In the data rows, 50 means zero.
One hidden rule gives every row of this table a label. Here are some rows, each with its label.
50,61,39,38,53,63,58,60,47,48,60,65,62,44,26,68,58,55,51,50,35,43,13,50,68,38,62,57,41,52,27,66,94,28,45,62,43,60,62,68,38,47,44,73,58,52,42,13 q701
39,18,58,60,98,39,39,8,64,37,27,29,40,64,66,22,0,26,61,88,94,34,82,93,30,69,34,77,76,37,77,24,5,81,66,50,81,85,24,30,60,30,55,5,52,70,67,99 q596
54,83,36,22,41,62,56,64,57,62,56,63,67,51,47,94,64,64,45,36,24,64,20,32,70,37,64,60,50,68,43,66,99,20,41,52,8,2,80,77,44,38,44,46,59,53,58,7 q701
51,76,45,29,45,55,50,54,52,52,50,57,53,49,35,58,74,74,51,55,33,44,15,45,41,39,57,68,48,46,48,67,91,83,50,58,44,46,60,41,49,28,37,61,65,71,67,33 q623
62,40,60,60,42,47,39,47,53,41,40,41,42,64,37,53,26,54,55,57,58,49,68,57,15,61,42,38,87,40,70,48,15,34,58,56,81,73,44,34,59,56,55,58,49,50,37,65 q566
40,27,36,39,86,51,46,26,73,43,33,39,44,69,74,15,26,31,54,66,67,47,86,78,38,59,37,63,73,44,72,35,0,91,53,52,80,71,39,36,75,47,54,41,50,61,74,91 q596
49,72,42,48,53,63,70,62,56,59,54,69,56,40,52,75,62,52,50,39,43,43,38,20,41,37,56,58,24,69,25,58,50,13,48,69,26,48,52,63,36,36,50,64,57,42,49,48 q623
48,65,47,46,40,53,52,74,44,60,58,64,59,37,37,82,59,75,46,38,13,55,28,34,58,48,65,58,36,52,37,78,99,14,54,64,17,0,68,61,36,40,43,99,50,56,47,0 q623
69,52,74,60,39,54,38,79,33,46,52,53,47,30,35,49,74,67,39,0,42,65,69,25,57,59,53,25,51,46,39,59,81,16,60,41,2,12,68,52,56,65,71,99,40,26,27,36 q566
54,49,73,41,39,51,40,42,43,36,54,48,40,62,62,28,30,82,50,28,64,42,83,42,32,57,46,35,53,43,59,37,53,47,68,33,43,30,40,63,58,91,66,65,40,24,24,59 q701
40,56,37,45,55,61,79,59,46,60,49,70,62,55,48,51,74,68,51,55,46,44,48,61,53,36,39,63,47,70,45,57,58,52,37,43,46,66,49,60,44,27,47,66,53,73,72,33 q623
65,86,56,50,30,53,40,74,22,57,67,61,62,46,46,63,64,80,36,44,33,57,42,35,65,44,61,8,56,54,17,59,91,12,50,21,10,22,48,44,42,61,61,71,41,19,42,32 q566
35,39,26,38,54,42,58,46,51,47,46,44,44,55,56,36,82,31,50,63,51,43,62,72,40,58,52,64,57,62,50,41,0,53,57,51,65,54,37,50,60,8,50,29,46,60,72,41 q596
74,56,76,58,18,46,52,74,27,52,65,46,37,37,27,90,75,61,39,24,34,70,84,14,62,57,57,21,33,38,24,59,78,0,61,14,53,6,74,62,37,86,54,99,40,11,30,38 q566
36,78,55,30,75,56,71,46,64,62,53,56,66,48,53,73,33,26,38,43,21,43,34,25,62,41,60,57,50,56,24,42,69,51,37,64,39,52,56,61,44,38,41,47,59,26,52,49 q623
64,72,74,67,27,42,38,73,15,57,54,53,55,30,35,47,78,64,37,0,50,69,89,24,69,48,44,35,38,41,52,46,49,21,57,52,18,17,74,45,38,99,67,99,41,18,24,34 q566
31,19,41,51,88,47,65,25,77,53,37,49,59,59,82,76,39,36,69,75,45,41,31,80,21,51,39,73,76,67,50,48,46,78,45,91,64,99,28,49,47,32,34,0,55,52,96,22 q596
22,37,7,34,80,48,62,40,69,49,45,61,61,79,79,49,27,13,65,89,59,40,0,74,14,36,50,79,40,64,47,49,59,80,41,93,67,79,58,66,49,0,31,0,67,99,78,61 q596
51,74,54,39,48,53,41,59,43,57,49,69,54,48,59,97,99,49,40,40,38,57,34,42,62,45,63,31,50,51,55,43,99,14,51,32,18,32,61,52,48,74,40,81,52,56,31,42 q623
38,59,10,41,73,40,67,37,68,56,41,55,50,63,58,58,27,0,61,72,61,43,43,68,55,45,41,67,46,69,53,50,90,96,33,71,60,62,41,50,49,0,24,17,62,72,66,62 q596
46,65,34,25,42,66,73,85,44,62,60,53,59,26,38,70,99,66,37,30,43,63,0,35,80,35,69,50,23,65,24,79,99,0,47,62,0,17,69,82,44,45,46,99,50,45,42,16 q701
47,65,29,51,57,53,60,47,36,54,61,49,59,49,34,54,70,69,52,45,40,55,12,48,75,41,68,67,51,76,45,71,62,33,34,72,55,3,60,66,52,61,51,99,41,56,57,29 q623
50,18,70,66,47,45,26,44,68,42,47,33,21,64,54,32,14,65,49,74,70,44,98,57,23,59,40,57,74,27,80,38,14,49,51,19,99,85,31,26,54,52,55,44,34,49,37,80 q701
41,57,33,36,42,55,67,47,62,47,52,45,52,65,66,48,39,18,52,68,52,46,21,61,37,46,49,82,44,59,36,44,84,65,42,65,54,65,52,35,49,0,48,27,49,78,63,22 q596
34,0,33,62,91,28,36,11,69,40,26,40,36,80,94,0,0,7,75,99,72,33,75,93,13,61,33,86,79,38,82,23,0,99,58,65,99,96,9,16,63,21,41,0,60,78,92,62 q596
55,36,74,59,52,40,32,37,52,41,43,45,34,47,51,16,35,48,53,51,68,50,47,45,52,54,41,34,59,31,66,49,13,44,58,49,81,64,32,33,46,63,60,73,41,31,49,65 q701
20,36,32,49,49,46,54,46,62,39,36,51,47,69,83,46,31,19,54,65,69,45,36,77,26,59,46,58,66,44,49,39,14,74,54,64,42,86,35,39,53,31,47,28,49,92,62,79 q596
47,47,49,54,41,55,51,50,49,51,55,55,64,35,38,44,50,90,46,51,48,53,65,55,64,48,50,34,38,57,42,54,50,45,60,53,55,12,53,43,51,52,50,33,55,62,37,35 q701
58,47,82,64,26,47,37,55,28,42,52,44,39,32,40,54,88,92,43,0,58,49,76,41,45,66,50,43,50,18,58,44,52,34,55,5,38,0,56,35,53,99,64,81,37,0,14,50 q566
54,71,37,36,30,66,58,58,52,54,58,44,64,19,41,76,72,50,41,46,27,57,32,35,59,38,54,52,40,54,19,58,47,11,42,54,10,29,62,60,50,52,43,74,49,42,27,12 q566
57,77,73,69,49,52,50,61,44,48,49,43,38,52,40,38,65,94,38,43,43,61,75,35,63,54,56,27,42,40,28,50,69,69,55,59,49,22,72,46,42,83,58,70,43,42,1,25 q566
53,63,59,44,37,56,63,68,33,62,58,53,67,28,36,66,71,57,49,30,32,58,40,30,75,45,72,22,39,55,22,75,82,0,39,45,22,38,61,57,32,50,50,99,54,42,33,24 q701
73,50,88,60,22,38,27,55,38,42,56,43,26,29,49,0,26,99,39,32,56,56,86,38,42,61,54,28,61,38,43,25,4,28,66,2,39,26,40,40,46,78,61,64,44,30,26,66 q566
39,38,40,47,69,49,53,33,71,48,35,38,49,59,69,23,28,20,63,57,60,38,77,71,26,55,40,67,77,43,73,44,26,64,54,65,92,59,40,26,62,0,46,19,58,61,58,91 q596
50,20,74,53,65,44,40,32,56,47,54,35,35,68,44,17,35,59,51,39,74,46,53,59,30,59,34,43,58,34,73,48,5,58,56,46,47,46,30,40,57,50,49,58,43,78,53,61 q623
56,43,64,73,43,48,37,48,41,44,37,41,48,47,41,52,43,62,45,41,62,63,54,41,58,49,45,31,41,41,56,47,48,63,63,27,56,21,47,43,47,89,63,78,39,30,48,63 q701
40,23,18,35,78,42,67,29,59,38,41,43,48,69,70,33,0,27,63,89,73,34,55,87,16,53,42,77,63,50,59,51,0,95,50,43,88,77,30,33,75,44,45,47,72,58,76,74 q596
49,72,66,29,66,65,63,49,49,57,56,60,64,42,69,75,50,31,52,50,46,40,21,55,60,46,54,57,47,60,42,53,99,91,35,49,55,47,57,48,28,26,46,79,61,87,53,27 q596
74,37,86,75,25,37,34,64,47,41,41,32,36,51,29,48,47,89,45,24,73,58,94,46,13,63,38,50,63,27,65,32,51,40,75,18,45,42,50,26,53,79,66,36,36,29,20,74 q566
50,71,39,66,55,52,52,52,64,55,56,57,66,50,30,24,99,37,48,59,48,43,28,65,48,48,57,57,55,49,27,64,98,43,45,31,49,26,55,72,48,68,45,49,53,53,58,50 q623
67,90,56,39,25,54,46,64,41,48,65,60,63,39,21,99,78,80,45,16,32,68,41,32,66,42,56,13,34,47,16,61,74,0,47,31,34,24,71,65,41,79,61,51,39,15,34,16 q566
59,51,77,48,31,58,55,53,40,54,50,57,62,37,51,49,72,51,43,31,51,63,65,38,67,41,61,41,35,46,30,56,76,35,44,47,17,23,53,60,48,42,54,32,46,39,32,22 q566
64,57,58,84,23,42,42,52,47,38,53,36,45,59,58,53,16,59,60,41,53,43,87,40,66,61,43,36,69,43,74,25,45,42,57,19,29,52,37,35,59,96,64,49,26,53,33,56 q701
66,71,48,44,38,62,48,64,40,58,70,57,68,19,23,74,57,73,40,13,50,68,33,22,66,53,54,24,31,69,36,75,93,10,52,52,27,18,65,61,34,70,53,99,48,32,40,23 q566
39,20,49,49,76,33,49,25,73,35,28,46,30,54,71,38,0,38,61,46,87,44,81,74,51,62,43,66,90,37,75,38,0,93,45,64,82,69,9,29,73,57,45,0,49,82,58,99 q596
43,66,54,63,66,56,35,43,62,52,44,52,45,56,42,40,61,25,54,61,62,48,45,42,40,48,52,53,53,50,30,54,2,57,58,50,33,45,44,46,36,22,54,27,52,55,61,48 q623
50,48,78,96,43,41,20,49,61,33,42,32,27,66,56,28,26,36,56,55,64,38,89,82,30,70,43,44,58,29,82,20,0,82,67,51,49,50,27,38,74,67,56,21,43,61,35,99 q623
51,47,44,29,36,52,51,54,39,49,57,60,54,40,31,80,84,48,46,52,32,59,33,38,44,49,63,25,26,46,36,38,50,29,43,50,51,61,70,58,42,67,53,95,46,40,43,34 q701
36,67,26,39,65,47,62,43,63,60,58,59,66,54,59,55,87,33,60,76,44,45,36,65,55,40,49,64,37,71,31,52,69,56,38,83,51,62,38,55,34,6,33,46,66,65,63,30 q596
62,80,54,35,41,57,55,70,38,58,64,56,64,39,24,70,63,60,41,42,42,54,40,29,41,42,58,35,33,58,39,64,99,59,47,28,39,47,43,69,52,62,49,97,48,39,37,12 q566
47,72,39,38,41,56,66,55,45,58,56,53,64,49,24,53,94,49,41,31,22,65,29,28,71,41,61,32,24,58,22,74,93,32,51,48,32,57,60,66,41,64,56,67,52,41,45,42 q701
46,58,49,58,52,49,49,56,44,50,52,53,57,36,41,50,80,48,47,53,46,54,37,32,54,49,40,30,39,66,25,41,57,49,56,51,33,9,51,45,55,43,40,63,48,59,34,61 q701
45,61,45,28,45,57,50,64,46,54,57,62,62,44,34,84,79,62,50,37,41,56,21,41,47,40,65,42,34,62,33,60,99,16,49,51,40,33,76,57,31,65,45,80,42,41,20,43 q701
34,22,51,75,60,43,46,37,56,45,46,44,31,71,47,34,28,36,59,70,65,51,61,72,44,43,49,62,54,32,60,37,22,80,56,51,67,83,32,27,69,32,53,33,56,50,54,66 q623
39,32,41,49,55,41,50,45,62,57,49,51,39,48,68,57,29,44,56,76,44,46,34,64,37,48,47,84,49,39,45,58,45,78,53,42,78,80,43,45,63,22,39,32,50,52,50,67 q596
58,68,56,31,45,53,50,52,30,57,66,56,55,51,32,91,99,56,46,36,30,51,19,27,67,40,59,43,35,48,19,51,53,20,47,62,0,46,68,63,41,70,40,99,52,61,51,0 q701
31,17,49,57,69,34,46,14,60,37,36,44,51,69,68,26,33,12,60,76,79,31,68,70,14,60,49,76,74,63,79,42,44,72,54,68,79,94,23,31,68,32,53,15,52,79,64,74 q596
The hidden rule looks at only part of the columns. Which column or columns, counting from 0, in order?
0 14 46
Here are more rows. What is the label of each one?
48,24,64,92,44,37,34,17,55,38,36,28,29,74,67,1,0,55,45,65,79,27,99,53,0,55,31,46,91,36,67,48,13,36,54,43,80,89,46,20,60,61,54,18,46,60,64,99 >> q596
67,75,68,38,31,63,61,74,30,56,57,42,53,34,38,81,52,80,39,5,21,71,31,52,49,44,49,39,31,46,37,70,53,11,49,25,0,27,71,52,42,99,60,75,52,41,43,23 >> q566
47,41,14,31,63,63,64,30,68,58,48,60,61,76,73,59,26,2,66,78,30,43,1,93,52,56,49,90,43,84,37,52,58,78,33,80,78,92,33,61,51,0,28,5,67,81,75,46 >> q596
46,55,53,61,48,52,45,40,46,44,60,58,41,44,36,49,40,52,48,38,52,56,67,39,41,53,45,51,68,48,46,60,62,59,58,39,65,52,46,46,57,68,52,48,36,29,35,58 >> q701
48,47,47,40,51,53,53,61,50,47,49,54,48,51,63,39,54,37,47,55,46,45,60,73,57,49,53,55,45,48,46,50,41,53,47,66,46,33,61,55,42,83,44,31,43,47,87,77 >> q596
44,57,15,27,76,59,69,42,41,59,54,63,67,49,48,77,95,28,54,45,27,48,13,42,64,34,57,53,33,62,41,62,48,51,29,79,40,85,64,67,39,0,33,75,68,76,58,20 >> q623
22,14,43,52,90,35,39,22,71,32,38,38,40,72,82,0,0,0,73,99,86,19,85,77,0,57,30,81,90,44,87,21,0,99,56,68,99,96,19,22,82,0,42,0,55,94,82,72 >> q596
38,25,32,63,64,49,64,42,55,47,31,49,40,61,59,30,2,0,65,96,62,35,75,88,5,60,32,68,73,35,68,29,18,91,40,79,80,98,23,46,63,33,48,6,64,99,82,99 >> q596
66,71,61,54,35,45,45,58,39,46,49,47,42,32,45,22,74,81,48,11,64,62,73,55,39,46,48,46,53,36,47,41,83,45,52,46,71,25,61,66,40,61,67,73,35,45,36,64 >> q566
50,85,54,36,45,67,73,68,47,62,67,63,61,43,22,88,83,62,35,33,34,74,6,29,83,40,57,26,15,62,10,58,99,4,43,60,33,18,64,71,35,60,37,55,54,39,28,0 >> q701
43,63,65,37,30,56,52,53,48,63,59,54,51,45,45,75,64,61,51,10,47,54,54,32,69,45,59,45,39,55,25,66,70,43,54,42,10,20,66,52,37,70,45,62,46,65,60,40 >> q623
66,32,71,73,66,46,46,57,39,44,51,37,28,42,52,38,24,78,48,24,36,56,63,45,38,54,48,47,60,37,54,35,22,54,57,30,73,31,35,52,55,35,73,55,44,39,7,67 >> q566
49,36,39,59,47,46,41,55,45,50,47,45,44,55,46,49,17,59,40,12,80,54,66,62,48,56,52,56,52,49,69,41,56,65,50,50,48,69,59,35,49,31,51,41,49,48,50,32 >> q623
42,54,53,64,58,39,45,31,51,39,35,36,24,65,64,17,7,52,56,62,71,50,90,58,24,68,48,49,60,47,52,31,38,70,52,48,57,73,45,30,65,70,49,32,50,42,49,70 >> q596
53,57,65,40,29,50,44,56,44,51,53,50,53,44,38,58,92,40,42,42,23,63,54,50,56,55,51,28,62,40,45,58,53,24,59,36,55,0,64,48,41,51,53,97,42,23,39,56 >> q701
65,84,54,51,22,46,58,65,41,57,56,49,52,44,37,32,86,61,50,40,34,57,37,31,69,48,61,25,48,50,47,67,62,46,50,58,39,38,50,52,38,72,54,82,38,47,40,40 >> q566
30,33,26,55,64,53,50,45,61,53,52,45,52,54,74,47,60,61,52,74,46,42,53,68,44,50,42,57,60,53,50,46,62,51,44,62,69,87,47,61,51,19,46,35,62,60,59,26 >> q596
34,10,33,71,99,47,41,21,69,41,32,36,32,85,97,10,0,0,66,97,84,24,96,97,23,61,35,79,91,42,98,32,0,99,60,63,99,99,18,16,68,45,43,0,57,98,59,96 >> q596
43,63,50,55,31,64,51,63,35,49,50,54,52,55,46,48,62,68,49,36,42,51,35,20,68,37,52,39,55,52,51,48,63,38,43,60,41,36,49,56,52,61,49,68,41,18,52,32 >> q623
48,23,37,84,62,28,35,43,56,39,42,30,33,64,72,19,10,38,50,45,82,40,96,73,21,66,42,53,61,21,76,24,0,57,69,28,90,68,20,27,61,49,62,19,38,72,46,82 >> q596
80,77,70,65,12,53,46,79,26,61,69,44,50,31,37,99,99,92,42,0,25,77,62,26,58,44,59,16,27,39,18,76,67,33,59,0,30,0,64,58,43,99,66,99,33,0,14,44 >> q566
59,62,64,38,27,49,57,63,59,56,56,65,53,41,52,79,73,67,42,44,58,50,76,44,64,47,57,45,38,50,30,59,42,56,54,58,50,55,61,78,45,60,53,56,43,48,54,38 >> q701
41,51,51,58,70,36,49,39,50,43,45,52,51,49,54,40,22,54,46,77,54,55,42,62,40,44,41,57,54,58,56,38,0,65,52,56,83,80,53,47,59,81,41,33,51,50,46,69 >> q623
50,50,48,39,76,47,58,47,73,49,44,57,51,57,40,33,68,28,59,51,48,52,55,75,59,45,53,61,53,62,68,51,67,54,45,72,48,68,43,57,62,31,48,58,59,67,71,48 >> q623
38,64,47,24,45,69,65,76,53,57,62,59,58,50,42,87,61,59,58,28,43,54,17,22,82,37,61,49,30,63,48,70,94,38,35,74,66,42,45,56,39,74,35,60,55,70,57,16 >> q623
52,66,47,49,44,61,53,57,41,52,54,57,45,45,33,52,42,35,47,37,60,54,37,44,65,53,47,69,59,67,40,51,71,28,50,53,26,42,62,51,42,84,45,50,45,25,37,42 >> q701
41,27,33,67,65,36,38,25,53,37,43,37,42,70,65,1,0,55,49,78,65,45,99,57,21,62,43,58,68,29,72,26,16,65,60,58,70,45,33,30,64,40,49,25,40,67,76,92 >> q596
43,17,55,34,76,43,55,59,52,56,48,40,44,63,47,6,34,23,56,89,68,45,77,56,32,43,39,62,73,56,57,42,19,99,59,47,40,66,42,35,58,59,55,29,56,66,54,74 >> q623
